One turn or mirror swaps these rows in pairs. Which row does each one swap with?
The rows were stretched afterwards, more along some directions than others.
Dem: [ -6.0   2.8 -18.6 -13.4  17.7   9.6 -16.7   6.9  -6.4   4.2  -3.7  11.4
  23.6  -7.5  -6.8   8.9  -2.2 -16.6  27.3  -1.5]
bav: [-19.5  -7.7   7.4 -15.6  20.5  34.9   5.7  -8.8  -7.7   8.7   5.1  12.3
   6.7   7.7 -30.2 -10.5  17.6 -11.6  -5.9  10.7]
Gived: [ 12.9  12.5  21.2  24.3 -14.8 -10.0 -31.5 -22.5  -3.2  -2.6  -9.7   3.7
   6.0  -5.4  27.5  -5.7  -1.3  -8.1  22.1  -5.0]
veta: [ -9.5  -2.4 -27.6  -2.6   2.5  36.4  27.6   3.8   8.7  -1.3  -3.9   0.7
 -12.8  -5.7 -27.7  -5.5  11.9   3.0  -2.8  29.0]
fer: [ -0.7   6.6   8.5   2.4  -2.8   8.1 -20.5   0.6   1.5 -16.8 -17.4 -16.5
   8.9  -2.5   9.3  -3.3   2.4  11.9 -15.1  -2.3]
mif: [ -7.2  -8.3  -2.0  -2.1   5.0   7.3  16.4  20.4  -6.6   6.8 -15.9   7.6
  -1.0 -36.1  -8.3 -20.4  -9.2  11.9 -12.7 -15.0]
dabu: [-14.3   7.7 -22.0   5.9 -17.4  15.9  24.0   5.4  19.3  -0.8  -9.6 -18.4
 -24.7   5.4 -17.9  19.0  14.4 -10.1 -15.2  21.0]
nudi: [-11.5   3.0   9.5  20.3  -0.8  -1.1  -0.3 -23.2  -7.1  18.5   7.2  -2.4
   3.1  -2.7   2.4  19.5  38.4 -12.8  24.9  26.0]
repu: [ -9.3  -4.9   8.7 -12.1 -12.0  14.9   4.7 -27.6  -5.0  21.3   5.4  13.0
  13.3   3.2   6.4 -15.5  13.7 -27.6  19.4  30.5]
sigi: [-12.7   4.4   8.4  22.8   0.3  -5.1  -1.7 -19.4   1.8   9.8  10.2  -0.4
   0.1 -21.9   5.6   5.3  37.6   1.4 -21.8   8.8]
nadeb: [  0.8 -11.7  19.9  19.5   9.7   4.1  -4.5 -24.9  -3.9   6.1   0.3  16.7
  -6.1  -2.3  -6.2 -35.4   2.5 -17.7   0.3  -6.2]
ranib: [  6.7  -4.6  -6.8  -9.9  -3.7  10.2  11.8   6.8  13.1   1.4   2.6  -0.9
  -3.5  20.0 -10.1   1.0   3.9  -8.4  33.6  20.5]
zezam: [-24.1  -0.6  -0.4   9.6 -10.3  22.9  11.3 -14.3   5.8  -2.9  -2.7 -22.0
  16.2 -16.7  10.5  28.1   6.2   5.2   6.2  16.0]
Kiruv: [-35.3 -13.1  -8.1 -16.0  18.3  35.4  22.5   2.9 -11.6  15.7   7.4  12.4
   6.5   6.9 -31.6   3.3  17.5  -8.9   1.1   8.7]
Tilol: [-12.1 -12.2   8.7  16.4   8.5 -14.9   2.0 -17.5 -19.0  23.2   2.3   3.7
  16.0 -26.7  -3.9  -8.9  34.6  -9.2   0.4  -1.5]
sodem: [  2.9   9.3  20.2 -11.8  -1.6 -13.0  -9.1 -19.8   9.2  24.3  19.3  10.8
  16.2  16.6   2.0 -30.4  35.4 -19.2  18.7  22.6]
per: [-13.2  -5.6 -28.9 -25.4 -16.1  26.6  17.6  -3.6  17.2   1.7  15.0   4.7
  -9.0  24.0 -11.4   1.6  -3.0 -16.1  10.6  29.4]
keb: [-19.1  13.2   1.4   3.6 -17.7   6.5  -9.9 -12.7   2.4  -0.6   2.8 -17.7
  17.3   9.0  24.1  28.0   0.2   3.8  14.0   6.3]
sel: [-26.6 -19.6   2.5  12.1   5.0   6.9  15.5 -11.6 -25.1  25.9   3.0  -5.1
   2.0 -28.3  -9.7  -6.0  12.9   9.9  -0.5   8.0]
zinu: [-15.1  -8.1 -10.7 -18.2  -7.2   5.1  22.3  11.6  -3.2  31.2   4.5   4.2
   1.7   7.2 -13.3  18.8  11.1 -14.7  29.7  21.7]
Zago: [ -7.2  -5.8 -12.7 -27.7 -11.5   0.0  31.7   7.9  17.4   6.9  11.6  -1.2
   4.9   7.2 -29.0  -0.8  26.2 -18.9 -10.4  20.6]
nekol: [ 22.2  11.9   3.6   4.7  -1.6 -11.8 -25.7  -1.7  -1.9  -3.4 -14.4  14.7
  -9.2  11.4  -6.3 -19.5   9.7 -19.7  -3.9 -13.4]
lidu: [ -8.0  11.4  13.9 -16.7 -19.4   0.8 -20.1  -4.9  -2.6  10.3   5.2   3.5
   3.5  26.7  18.1   6.9 -10.7  -3.6  12.7  -5.6]
nevo: [ -6.7  18.8   8.8  -0.9 -13.9 -11.9   3.3  -2.4   8.1  26.1  16.5  17.6
 -11.6  10.0  17.8 -27.3  24.2  -0.8   4.3  13.2]
Ginas: [ 20.4  13.5  -6.2  -9.0 -24.0  -5.6 -22.8   2.0   6.6 -20.0 -17.9 -12.2
   5.4  19.8  -0.4   2.9  12.5 -11.0 -13.7 -10.7]
dop: [-23.1   9.4  -1.2   0.7  -3.0 -18.4  -7.5   2.3   6.3  22.6  18.7   3.8
  -1.0  25.7  14.2 -14.0  23.4   0.7   4.0  22.0]
Fuf: [  0.6   4.1   6.1 -12.5 -23.2  -2.4  -7.9   2.9  16.9 -10.4   0.1  -5.1
   3.3  10.2   0.5 -17.8   0.0  -8.0 -25.5  -8.5]
Paz: [ -6.6  11.9  23.3   2.6 -28.3  -6.8 -16.1 -20.8   5.3   6.1  -2.5  -1.6
  17.0   8.6  19.4 -16.6   6.0 -21.5   4.5   3.2]
sorig: [-10.8  -9.0   4.1  14.9 -16.8   6.3  26.6 -23.6   1.1  16.3   8.5   3.8
   0.8 -12.9  17.5 -20.9   2.6  -3.4  -2.0  12.7]
tafev: [-23.6   6.5  -9.8   2.3 -10.5   3.4  -1.6 -16.0  20.0   0.3  15.5 -25.2
 -14.2  20.5  -3.4  21.5  18.6  -3.9 -10.1  31.2]
Pep: [ 16.2   9.8   2.6 -11.7  -0.4   7.0   3.0   4.4  21.4 -10.2   5.7   6.9
   5.2  20.7  -7.9  -8.6  11.0  -3.1  21.3   7.7]
rira: [ 27.5  -9.9 -20.1   0.3 -19.1 -17.4 -12.9   5.2   6.5 -17.3 -10.8  -9.5
   9.2   8.3   3.4  -7.1  -1.2  -6.5  -0.1  -5.0]
Rubu: [ -6.1 -22.3  -1.8 -16.3  16.0   4.0   6.9  -0.6 -12.0   6.1   3.1   5.3
  11.4  29.9 -31.7  -1.3  14.8 -21.1  10.6  -5.5]
bimor: [ -2.9 -14.5   3.8  12.4  -4.0  -3.6  17.7 -21.1  -1.4  21.2   6.1   1.8
  -2.1 -19.1  -7.7 -19.0  19.8 -16.2  19.1  28.1]
Fote: [  3.6   9.9  29.5  25.6  -9.2 -21.8 -30.5 -31.2  -5.5   5.0   7.4   1.2
  18.6  10.5  26.8 -18.8  19.4  -9.5   1.2  -7.3]
sebid: [-23.4 -15.4  -9.5  10.2  -3.3   5.6   8.1   7.8  -6.8   7.8 -12.7  -8.4
  -8.3 -14.2  -5.8  -4.4 -18.8   2.7  -4.6 -16.8]
fud: [ -5.1 -26.8 -14.4 -21.5 -13.5  18.2   4.0 -17.5  -7.8   7.0   6.0   8.5
  -3.2   8.6  -1.0 -31.1  -8.1  -9.7  14.8  31.8]
dodi: [ 19.4  -2.6  11.4   0.5   0.5  -2.7 -14.2 -18.9   7.4  -3.4  -1.8  13.4
   5.4 -17.0  -6.2 -22.6  13.1 -16.5   0.1   7.1]
nir: [-22.2  -5.4  -9.2  22.1  -5.2  10.3   2.5 -12.9 -14.9  13.6 -12.4 -12.1
 -16.0 -22.0  -5.9  15.6  23.0  -8.2 -18.4  10.4]
nute: [-37.8  -5.2   7.0  -5.9   7.4  28.9  15.7  -4.8  -6.5  21.2  10.1   2.3
   4.6  -2.5   3.9 -15.9   8.2  16.1  -5.4  20.9]
pite: [ -6.9 -12.4   5.0 -18.1   7.8  11.2   6.5  21.5  -5.1  -0.3 -14.8  11.7
   0.0 -13.0 -11.1 -22.3 -20.7   2.7   1.8 -18.5]
rami: [ -1.2  -9.8  35.5  12.7   6.5   1.9 -21.0 -13.2 -14.1   5.1  -9.6  -3.1
  19.6  -3.6   7.2  -0.1 -15.4   3.3  19.5 -20.2]
luz: [ -5.4   7.2  -3.4 -20.3 -13.9 -19.1  -8.4  14.4  15.6   0.5   8.6  -9.9
   5.9  23.3  14.3   9.4  10.5  -2.0   2.3   5.5]
pem: [-17.6 -15.9   2.9   6.6  11.4   9.1  23.8  -6.4 -16.7  28.6   5.2   1.8
  15.7 -17.4 -19.3  17.3  15.2   2.6  27.5   7.3]
Nuf: [-21.0 -14.2  -6.2   1.3  19.1  27.0  11.8   5.8  -1.5  -3.6   8.2  -0.1
 -31.0   2.8  -2.4   5.7 -10.0  10.8  -4.0   0.2]
Zoge: [ -1.7 -11.4  -4.0 -28.9   8.3  24.5  19.2   6.2  -1.6  13.8   2.1  22.9
   9.6  -1.1 -14.5 -41.9  -4.7   1.1  18.3  19.6]
bovap: [  6.0 -11.1  26.1  10.2  14.2  -5.3 -18.4  -8.0 -13.6   7.8  -8.1  10.3
  15.9   6.3  -7.6 -31.3  -6.3 -13.4  13.7 -11.3]
Lopav: [ -2.3  -2.1   2.0  -9.0 -16.7  -6.3  29.8  -3.8   7.0  19.1  13.8   9.2
  -3.6  14.2 -12.5 -16.8  35.3 -18.0   9.4  22.3]

bimor pairs with Fote
dop pairs with fud
sodem pairs with sorig
zinu pairs with lidu
dabu pairs with Ginas
Dem pairs with Nuf
nadeb pairs with Tilol
bav pairs with mif
per pairs with luz
veta pairs with fer

